Each path below is one point turned by a fixed rotation once a step. After each direction that follows a path, write how fast that rotation turns it, in deg/step (0 if it stays still).
Each turn is a multiple of 5 degrees from 10 to 175, or 0.
Each row of a path follows its step; steps can be skipped.

step 2: [ 24.2 -43.1  -0.3  -0.1 -41.6 -36.7  -0.8 -36.3  -5.5 -29.0  -0.1 -21.5
  11.0  -0.7 -24.4  -2.0  33.2 -15.8 -45.0  -5.0 -14.9  13.0  -4.1 -27.5
 -30.3  13.8 -22.0  -7.7  29.7  45.9 -27.4   5.2  13.1  14.4 -19.1  16.7
 -20.3 -19.6 -15.9 -16.5   3.1   6.7  -6.4   1.0   7.6 -32.2  -3.0 -13.6
  -8.6 -15.8   6.0  30.7  23.4  -0.2 -15.9 -29.0   1.8 -14.1 -36.1  -6.6
  24.9  -7.4   1.2  14.9  10.7 -18.4 -26.9  19.0]
step 3: [-18.9  -6.6   7.8  16.7  27.8  -5.1  19.8  -3.9   3.9 -12.7 -25.8 -37.9
   9.3  -9.5  -4.4  -5.8  43.0   2.9  12.0  -5.6  -1.3  25.5  -0.8  17.8
  -6.7 -17.9  -5.9  -9.9   6.6  16.8 -21.9  30.1  17.0   8.8   6.3  28.1
  14.0 -58.5 -15.0  11.5  -4.3  -1.7  10.3   0.3 -16.8 -46.4   3.9 -50.8
  21.3 -24.6  38.0 -13.4  -3.1 -42.1  -3.3 -17.7   2.4 -46.1 -15.6  14.7
   1.7  28.4  25.5 -13.0  -2.8   6.4  15.8   9.0]
step 4: [-17.5 -24.3  12.0  13.4   4.2  16.1   6.5 -33.9 -13.9  -6.2 -17.2   1.3
  -0.6 -25.6  23.9  33.8  27.2  12.9  -8.5  -5.6 -25.4 -14.0 -19.5 -11.6
  -8.7   4.4  35.3  26.9  55.1  27.6  -1.2  25.7   6.6  34.9 -31.9  58.6
  16.8 -28.5 -19.0 -29.6 -47.3  -7.3   9.9  -5.5   4.8 -16.5  -6.1   6.4
  34.5   1.0 -21.8   2.7 -19.4  -8.2 -14.2  20.7  -4.0   5.1   3.8   0.1
   3.5 -10.4   2.0   1.1   6.0 -10.1  17.4  27.5]
step 5: [-11.6 -24.9  25.8  27.9 -41.9 -28.6  11.4 -18.0  19.2 -31.6 -50.8 -35.1
  42.1  24.2 -18.4 -23.2 -32.7  -4.7  -0.4  29.0   5.2  21.1 -25.6 -13.8
  -6.3   2.4  26.5  28.9  22.7  18.9 -17.6  28.9 -23.5 -14.0   2.5  16.0
  -2.9 -33.9 -15.9   7.9 -27.3  -1.9   8.9 -24.9  26.7 -28.9  15.2 -13.2
  -5.7  15.0  -1.8  26.2 -11.5  -8.9 -15.6  -2.6  -6.3   6.5  10.4   6.5
 -26.3   3.9   5.1  -1.1   9.1 -21.2   9.9 -13.0]
step 7: [-20.4 -30.8  15.9  15.8  13.3   2.4  29.7   3.4  25.3  -3.9  -6.8 -38.3
  15.4   2.8 -15.0   1.6   9.5  -5.0  40.3 -17.2 -26.0  18.2 -15.2   8.8
 -17.8  -3.1  12.4  -4.0  27.3  -7.6 -11.7   1.4  16.6 -21.6  29.8   7.8
  22.3 -25.7   3.2 -22.5 -43.4  -2.6  46.1  23.3   3.4 -28.2 -25.6 -22.3
  16.8 -16.0 -12.4   2.9  26.2 -41.2  -7.9 -10.7  -8.9  -4.5 -27.6 -29.9
  22.1  -5.9  23.5  -4.9  36.5   7.4  28.2  29.1]
step 8: [ -3.6 -39.5  -1.2   6.5  -4.4 -12.5  11.0 -37.8   1.6  -4.0 -28.1 -51.6
   0.3   2.3  50.4  30.4  -8.1  -8.6   9.6   6.1 -17.7   5.5 -26.8 -26.3
   3.4  26.6   0.0   5.4  22.6  27.4 -20.7   0.1   4.6  40.3 -15.5  10.4
 -22.2   2.7 -54.3  -8.9 -29.6  20.3  25.9 -16.3 -37.7 -31.7   4.8   7.1
  12.0 -10.1 -20.6  27.8  14.1 -10.9   8.2  22.3  10.4  -3.9 -16.2 -17.8
  11.8 -14.7  -3.9 -25.0  -7.4 -19.2   0.7   0.6]
step 9: [-16.2 -35.8  34.4   2.0 -38.5 -42.9  26.9 -16.9   2.4  -3.3 -10.0 -14.9
  16.8 -18.7 -27.7 -11.2  -8.5  -5.9 -18.3   6.2 -18.4  13.0   6.2 -18.4
 -18.8   1.1  26.4   6.0  27.7  26.0 -15.3  10.5  23.7  15.6  -0.7   8.4
  -4.7 -16.0 -10.8  43.5 -16.4  -3.5  19.9 -30.7   9.9 -31.6 -36.0  -1.2
 -19.3 -25.6  27.4   2.7  22.4 -28.3 -27.0 -11.7   1.7 -56.3   5.2  -9.3
  -9.9  24.6 -12.6  13.4  -0.6 -21.4  -3.2 -20.9]
step 14: [-13.5 -12.7  18.6  20.5  -7.2 -21.9  19.6  12.4  26.6 -26.0 -40.0 -39.5
 -11.7  29.5  17.5 -20.4  37.7   7.4   4.4 -29.0 -24.7  37.7 -21.6 -21.3
   1.5  -0.3 -26.9  20.5   6.5  30.1 -30.4  24.1   0.9 -10.8  19.3 -16.6
 -20.4 -15.6 -17.6 -40.9 -18.9  11.5   2.7  13.9  23.2 -30.0 -17.8 -16.3
  16.6 -34.5 -23.8   8.8 -12.5  -8.3 -22.0  -0.8  21.8  -1.4 -24.7 -10.6
  26.5  -7.7  20.6  -1.9  17.1 -19.8  -3.4  -6.5]
Speeds:
[  6.2   0.7  11.4  -9.8  -3.2  -4.2   3.7   5.7  -0.8   2.5  -1.7  -1.2
  -1.5   1.0 -13.4   2.9   0.2   4.0   0.4   2.9   1.2   1.0 -10.7   3.0
  -3.5   7.6   8.9  -1.3  -1.0  -3.3   2.6  -5.5   4.0   5.9   5.5  14.7
   2.1   3.0   7.4   0.8  -2.9  -2.9  -9.6   1.8  -1.5  -5.3  -0.6   6.0
  -9.4   4.5   6.1  -1.5   4.9  -3.8   4.4   0.4  -7.2  -1.6  -1.0  -1.1
   2.3  -6.1  -2.5   4.6   3.4   2.8  -4.0   7.2]
170
[  7.5  -2.4  -8.7  -4.5   4.2   1.3   3.5  -4.5   6.5  -9.1   3.4   1.8
   0.5   4.7  -1.8  -1.6   1.4  -2.7   4.8   0.6  -1.6  -0.3   3.4   4.8
  -3.8   8.6   5.7   0.5  -6.2  -4.7   3.9  -3.3   4.8  -0.4   2.2  -2.0
  -1.4   2.6  -7.2  -1.7  -4.0  -4.3  -9.5  -5.8 -14.2   3.6  -4.8  -2.9
  -2.2  -6.3   0.7   3.7   0.8   2.1  -8.8   1.3  10.2  -0.2 -14.5   4.7
  -0.8   5.4   3.1   3.2   7.2  -7.6   6.7   4.3]
65
[ -3.3   7.0  -0.2   3.2   9.1   2.9   0.8  -1.3  -1.1  -5.3   8.0  -1.3
  -2.2   5.5  -0.1   0.8   2.2   5.7  14.2  -3.3   1.2  -9.3  -8.4   0.2
  -6.9  -0.7  -2.2   6.2  -8.5   1.4 -10.0  -0.2  -3.2   2.5  -4.4   5.8
   4.8  -1.5   0.8   2.9   4.2  -1.4   6.8  -5.7   9.8   1.6 -13.1   5.2
   5.3  -6.3  -3.9  -1.4  -1.9   1.2   3.3   4.1  -5.3  -2.2  -5.9   3.7
   1.4   4.8  -2.8   5.6   7.1   7.1  -4.4   1.5]
110
[ -4.1   5.9  -1.7  -1.9  12.1   5.2   6.7  -0.9   2.6   3.7  -4.2  -4.6
  -9.4  -6.8  -4.3   0.4   4.3  -6.6   5.6   0.9  -5.1   8.6  -1.4   4.1
   5.4   6.8  -3.3  -4.5   5.9  -6.0  -5.9  -7.6   8.4  -1.0  -4.5   1.6
  -2.1  -6.2   1.0  -0.4   1.0   6.2   7.3   4.0  -3.6   5.4  -0.8  -3.3
   1.1   1.0   0.0  -0.4 -13.8   1.8  -0.7   3.0   3.7   0.1   6.2   0.8
  -3.8  -9.8   2.4  -4.1   5.6   2.1  -1.8  12.3]
95
[ -8.4  -5.6  -0.4 -11.1  -3.9  -2.1   4.0  -3.7  -4.6  -2.2   9.0  -3.2
  -0.8   2.6   5.9  -2.6   4.3   5.2  -7.0   1.1  -1.5  -1.9  11.1  -2.0
   0.0  -2.2   3.1   9.1  -0.8   1.1  -1.7   2.9  -2.7  -3.8   3.8   8.2
   1.9  -9.1  -1.7  -1.5   1.0   4.4  -0.5   0.2 -10.1   6.5  -1.6   1.7
  -8.0  -0.4   4.5   2.2  -9.4  -7.3   3.7   2.1  -5.6   5.1   9.0  12.6
  -1.7   8.5   3.2   3.3  -2.8   2.9  -4.1   5.6]
55
[ -2.6 -11.3   3.0   5.4   5.3  -4.2  10.3   6.2   0.5  -3.6   0.4  -1.9
  -3.1  -3.5   1.5  -2.5  -7.1  -0.6  -3.1  -2.4  -1.3   3.2  -0.2  -2.2
  -3.3  -3.1   6.2   9.3  -5.2   1.5   6.7  -3.0  -1.6  -3.8   0.2   0.2
  -7.8   0.4   2.1  13.3   5.9   5.4   7.5   1.3  -6.1   6.9   3.9   8.8
   7.5  -1.6   4.5   0.9   6.9   1.8  -3.9  11.6  -7.2  -1.3  -1.4  -6.5
   5.9  -2.5  -4.9  -5.4   3.3  -1.8   8.3   4.3]
20
[  7.0   2.2  -6.9  -1.8  -1.8  -5.2   3.3  -6.3 -10.6   1.2   7.2  -1.0
  -4.4   0.9  -7.8   0.8   0.1  -0.7   6.5 -13.8  -5.7   4.6  -0.7   0.0
   4.6   1.1  -3.2   0.6   0.7  10.0   6.1   3.4   0.2   5.7 -10.4   1.3
   0.4  -6.5  -1.9   0.6   0.2   0.9  -2.3   2.5  -0.2  -5.2   3.1   0.5
   3.3   0.0  11.1  -9.3   6.0  -4.9  -3.1   6.6  10.0  -7.8   4.2   2.9
  -3.8   5.3  -9.8  -1.8  -5.8  -2.0  -3.7   0.8]
55
